The rows of D fall into 3 groups, which share some directions, and each row is roughly a mix of its group's hidden directions.
D (140 x 13):
[[ 32   1   5   6  17   3  -2 -22  28 -17  15   2   2]
 [ 12  25 -15  -9  24   3  -2  -2  37   4   0  -1 -11]
 [ 18   4  14  29 -11   6 -16   2  16 -11 -11 -29  -2]
 [ 20 -13  18  17 -15  -2   1 -20  -8 -17  29   7   3]
 [-23  13   1   6  12 -23  -6 -23  15  -5  30  -2   3]
 [-11  -3  -9  19  11 -19 -23 -25  -4  16  14 -21   3]
 [-16   0   5  -3 -11  -5  12   4  13   0  11 -33 -33]
 [ -7   8 -31   3  11 -16  22  -8 -27   2 -14  10 -10]
 [ 12   3  18   2  -6  15   9  23  15 -27 -24  14   4]
 [-21  -1 -34  -8  18   2  -2   2 -30   0  -7  13   0]
 [ 11   2  34  20 -11   5  -7   7   6  14 -24 -18   0]
 [ 15  -5  19  17  -3   0  -5  26  26   7   4 -23  15]
 [  1  15  28  -4  -8  -4 -20  -8  17  20   8 -24  12]
 [ -1   0  19   1   5 -11   2 -19 -14  27  -4 -36   1]
 [-20 -16 -37  -7  11  -2   5  -7 -19  16  -9  -7  -9]
 [ -6 -28  13  -5  17   6 -14  -2  23  25  17  -8  11]
 [  2  -2  -7  29 -24   3 -24   5   9  12  18   0  22]
 [ 21   2   8   1  -9  -2  -5   8   8 -15  -1  47   3]
 [-12   1 -18   2  -8  -9 -27 -19   5   5  36  -4  -1]
 [  5  -6  -9  15  11   6  -2  -4  25 -24  30  16 -16]
 [ 36   2   8   9   0  -5 -13   2  34   2  15  -3  -9]
 [ 26  23  -7  21 -12   1   7 -17   6 -12  20  -9 -18]
 [-16 -25  -2 -14  13  -6 -18   9 -20 -10 -15  21  17]
 [  3  14 -34  16 -13 -10   1   6 -14  -7  -6  26 -15]
 [ -4  -8  -1 -12   2  -5 -15  14  -9  -5  -4  47  10]
 [-22   7 -15  -3   6   8   3 -14 -11 -21  35  13   9]
 [-13   0  21   5 -17 -10 -20   2  -5  11  17 -35   3]
 [-14  40  -3   3 -18  -7  -5 -10   1  11  17 -14  13]
 [ 22  19  13   5  18 -17   5 -20  24  -4  19   7  -5]
 [-12  -6  27  -9 -19   4  -7  29   2   4   0  -7  28]
 [ 18  10 -23   6   3   6  23   5  11 -19  -9  21 -23]
 [-19   0 -25  15   8 -16  -5  -4 -35  -2  12   8  12]
 [-11 -20 -20  -8  23   5  16 -17  -6  -6  25  11 -11]
 [ 10  17  12  -9  18 -18  17 -24   8  15  23  13  -5]
 [ -9 -14  10  -7  26  -5  23 -16  19 -23  15   8   2]
 [ -1 -10  -5  13   5   5  -9   3  27 -17  30  27  -5]
 [ -9 -18  25 -17   3  33 -14  11   1  -7   8  -6  15]
 [ -4  27  -1   8 -11  -2  -3  -7   3  15   7 -42 -12]
 [ 20   7   5   6 -16  -1 -10  16 -10   1 -40  -2 -17]
 [ -8  -5  -3  -6   0   3   4   2 -23  -2 -47   5  15]
 [-25  -4  -9  -3  29 -14   8 -27  -6  20   9   8   1]
 [ 10   6  -6  16 -10 -18 -31  -6  -1  21  28   6  -3]
 [  4   2 -15  13  19  22   0  28 -12  -2  26 -11  14]
 [  6  21  26  13 -24 -23  -1  13  -4  -5  -7  15  14]
 [-14  10  -4  11   6   0 -20  12 -12 -25  22  25  17]
 [ -6 -12   1  -8   6   5  11 -40 -26 -10 -15  -3   4]
 [ -6  10   3 -16   3   8  21 -28  11   4 -16 -23 -21]
 [  1  -7  24  -4   8   6   6   1  32  22   9 -24  12]
 [ -3  26  22 -20 -12 -10  19 -14  -1 -27  -2  -2  -4]
 [ -1   4  -3 -30  -1  23  35   1  -2 -14  -7  -3 -10]
 [  5  17  -8  20 -12 -19   8 -11 -26  11 -12 -24  -9]
 [ -1 -11   8  -5  20 -13  -2 -10  -3  -9 -21 -18 -37]
 [ -6 -12  15   2   0   6  17  19  22  19  -8 -33   5]
 [ -5  -6 -38  11   0   0  -3   2  -2   4  34  18  -1]
 [ -1  -2 -24  -8  -8  14  -5  20 -18 -19 -21  25 -10]
 [  2 -15   9 -16  -5   2   6  17 -23  22 -25   1  24]
 [ -5   3  22 -18  -7  -1   6  25 -20 -10   7   4  32]
 [  4  26  11  -2 -22 -15 -30   9   0 -12 -19   2 -10]
 [  7 -11  16 -30  15  13  -7   6  -1   2 -34   6 -10]
 [  4  14  16  -8  -5 -18  14 -24  18 -14  14 -18 -20]
 [  6   0  25  -2 -34 -13 -24  17  -1  -3  -7  -8 -13]
 [ 29   1 -18  -1  -3  -2  -5   5 -32  16 -14   2 -20]
 [ -8  23  -3  -9  -7  -4  -1  -5 -33   8 -32  -6  10]
 [  3 -31  22   9   7   0  -6  12   9   4  22 -13  26]
 [  3 -22   6  -9  15   1 -15  11  17  12  31  19  15]
 [-13   5  -4  -6 -19  -6   9  23  -4 -11 -31   2 -28]
 [ 16   2  -3  13  11   8  19  -9  27   1  25 -24 -10]
 [ 30 -32   5   0 -14   2   8   7  18  17  13   6   0]
 [ -8 -20 -23 -11  16   4  -2 -17  -2  20  11 -29  -8]
 [  9 -13  -2  -3  17   1 -16  -9  -9  -8  11  36  26]
 [  3 -31  12   9  -4   0 -14  17   0  24 -12 -26   6]
 [ -8   8   4   0 -23 -11  -7  25  -6 -12 -34  -7 -17]
 [  6  29  15 -10 -29   9   0  21  -5 -22   7   3   4]
 [-13 -25 -17 -18  -1  11   3  19 -18   2 -28  -8   1]
 [-19 -25 -25 -10  23   3  -1  -5  18   2  18  11   6]
 [ -1 -29   6  -8  24  13  15   4  13  13   0  13  25]
 [ -3 -18  22  -2   5  11  21   5  21  24   0 -21  16]
 [-13  24 -19   4  17   1   7 -23  13 -14  20  18  -7]
 [ 18   6   3  -4 -30   6  -8  15  12   7 -28   0 -22]
 [ -5 -28  -2 -10  25  13  32   2  17   7  -8   4   4]
 [  3  15  -1  -6   7  10  23 -29   5   6  -7 -23 -25]
 [ 16  -5  21 -12  13  13  -3  17   8 -10 -31  21  -5]
 [ -2  -1 -35   9  11   3   3  -9 -32 -11  11  17  -2]
 [ -7   2 -20   2  13 -12   7 -25  14  10  37  -1  -2]
 [-16   2 -33  12  10   3  34  -8  -8  -4  13   5  -1]
 [-12 -13 -18 -14  14   6  15   9 -10  -5 -30  27   0]
 [  2  -1  30  10 -14  -4  -5   9  16  13   8 -36   7]
 [ -1 -12 -17  31   0  -9 -34  -1  -2   3  16  14   3]
 [-15  -1  29   2 -12  -1 -13  21  -2 -28   6  -6  20]
 [  3  12 -19  19   5  13  16  -9 -14  19   7 -31  10]
 [ -3  22 -11   2   1  -8   2 -13  12  -8  41  18   1]
 [ -3  -8 -22  27   4  10 -25  15  -1  11  21  11  15]
 [-21  10   8 -12  22  14  14   5  -9 -17 -27 -20   1]
 [ 11  -2  -9  13   4  -7  12 -23  19  20  21 -28  -4]
 [  3   1 -22  24   4 -15 -10 -27   7   9  29   7   5]
 [ 11  26  -7  21  -9 -19   8 -10  21 -13  17  17  -5]
 [ 11   2 -19  21 -11   0 -32  -3  10 -18  -9 -18 -13]
 [  4  11  22   6 -12  -2 -13 -16   7  15  33 -22   7]
 [  3  -9 -11  16   7 -10 -13  -3  14   2  43  17   1]
 [-13  16  20  -8 -12  -7  -7  -4  24 -12  -6 -19 -29]
 [ 13  12  11 -12  22  14  -9 -29  -2 -13  -6 -18 -20]
 [  9  -2 -15  16  -3  -9 -26   4 -14  29   0 -21 -16]
 [ -3  20   4 -26   9  10  24   3   8 -24   6  16 -17]
 [ 11 -11 -10  11 -16  -6 -30   5  -7   7 -15  29 -17]
 [-29  -8  -4   9  10  -5 -11 -15 -29  27   5  -7   7]
 [ 10 -23  -1   3   8  -2  18  10  22 -31  -6  -2 -22]
 [  3  -2  18  10 -39  -5 -18  -1  16 -17  -2  16   5]
 [ 17   7 -21  -9  17  11  10   1   1 -36  -6  15 -13]
 [ -8  11  -7 -11  28   5  25 -13  -6 -29   3  17   2]
 [-23  14  18 -13 -26   0   6   5  -3  32  -8  -8  -4]
 [  1   7  19 -19  -4  -6  14   8 -27   7 -19 -27  11]
 [ -7  24  -7  12 -20  -2 -10  -8 -33  13   0 -22   3]
 [ -4  36 -10  -5  11  -5  20 -27  -5 -13  10  -8  -8]
 [ -4  -4 -20  10   3  -7 -24   7   2  -4  18  39   3]
 [-23  -5 -22  -6   6  -1  33  -7 -18   2  18 -10  11]
 [ -8  11 -10  -4 -13  -3   3 -20 -29  23   1 -26 -14]
 [ -9   7 -29   3  13 -11 -12 -18 -10  33  -8   7 -11]
 [  8  -8  40   8 -21  -3  -2   7  14   6  -2 -20  12]
 [ -8  10  -3  -3 -24  10  -4   5  -8 -36  22 -12  15]
 [ -2 -12  -2 -20  32   1   2 -24  -7  12  -7 -25  -9]
 [-11  -4 -16   6 -14 -12  28  -4  -7  21   4 -32   2]
 [ -3  25 -23   5  -3  -5 -26  -7 -33   1  -3   3   9]
 [-17   9 -12 -10  -3   9  32 -14  -6  15 -13 -14 -23]
 [  4  -6  15   4 -27  -6 -20  26  -7  11  16  -1  24]
 [ 26 -24 -15  15   8   4  -8   7  11  11  18   2 -25]
 [  0   5 -21  17  -7  -8 -11 -11   4  30  26   5  19]
 [  6 -18  16 -10  -9   7  -1  18 -16   2 -40  -7   1]
 [  2   2   1 -13   1   2   7 -21  21  14  40 -13  -3]
 [-15  22 -14   4  -7  -2  -2   8  -7  15 -11 -39 -12]
 [-10 -13  -2   2   9 -17 -21  -7 -26  28 -14 -17   2]
 [ -4 -16  -1 -29  29   4  18   9   4   9  -5  22 -11]
 [-16  -3 -26  -6   4   9  17   9 -16 -29  14  14  13]
 [  6  11  -2 -13  -1  16  30  11   8  17  25 -10  21]
 [ -3  -1 -15   4  -3 -39 -14  -7 -21  19  -8 -14   2]
 [  4 -17 -14   1   2   7  -8  15 -11   9   5  41  19]
 [ 10 -11 -15   2   5   9  26 -12   8  32   7  -7  23]
 [ -1  20   9 -16 -10  16  19   7   4  11 -21 -32  -5]
 [ 12  16  18  19 -28  -9 -23   8  -9   3   4 -17  12]
 [  1 -13   6 -19  12  -6  -9  15  23 -17 -15  32  -7]
 [-19   9 -30   3 -21 -12  27 -10  -9  10   4 -13  -6]]
One row of each group comes first, with its name. Which group is each row after those in?
[ -9  -9  11 -17  -5  18  -9  -5   1  19  41  -4   7]
(11)
[  1  14  -4  11 -18 -19 -38   5 -22   3   3   5  -8]
(31)
[-24   4  18  -6 -24  -7  -6   1 -18  13 -19 -26   0]
(105)

[-13  16 -26  -4   9   7  18 -19  -7  12   9 -20 -22]
(105)
[ 25  18  20  19  -3 -18 -26 -10  -1   7  -7  -9 -10]
(11)
[-13   1 -23   6   9  -8   9 -15 -39  10   8 -14   1]
(11)
[  0  12  -4   0  21  -9  -8 -38  13   0  24  -7 -11]
(11)
[  7   4  20  -5  -2 -14 -42   6   6  -8  -1  13  19]
(105)
[-24 -27 -11  -1   9  -2  -7  10 -35   0   0  -1  16]
(105)
[  2   0  15   4  -2  15  13   7  27 -35  21  -4  -3]
(31)
[ -2 -11 -15   0  13  17  14  11  12  20  24  13  26]
(31)
[ -6  -1  16 -25  10  11  15  16  -6  -4 -31 -16 -14]
(31)
[  7  -3  14 -32  18  17  23  -9   1   6 -18  -9 -14]
(11)
[ -7 -23  -4  15  -2   2 -27  19 -15  21 -13  -4  20]
(31)
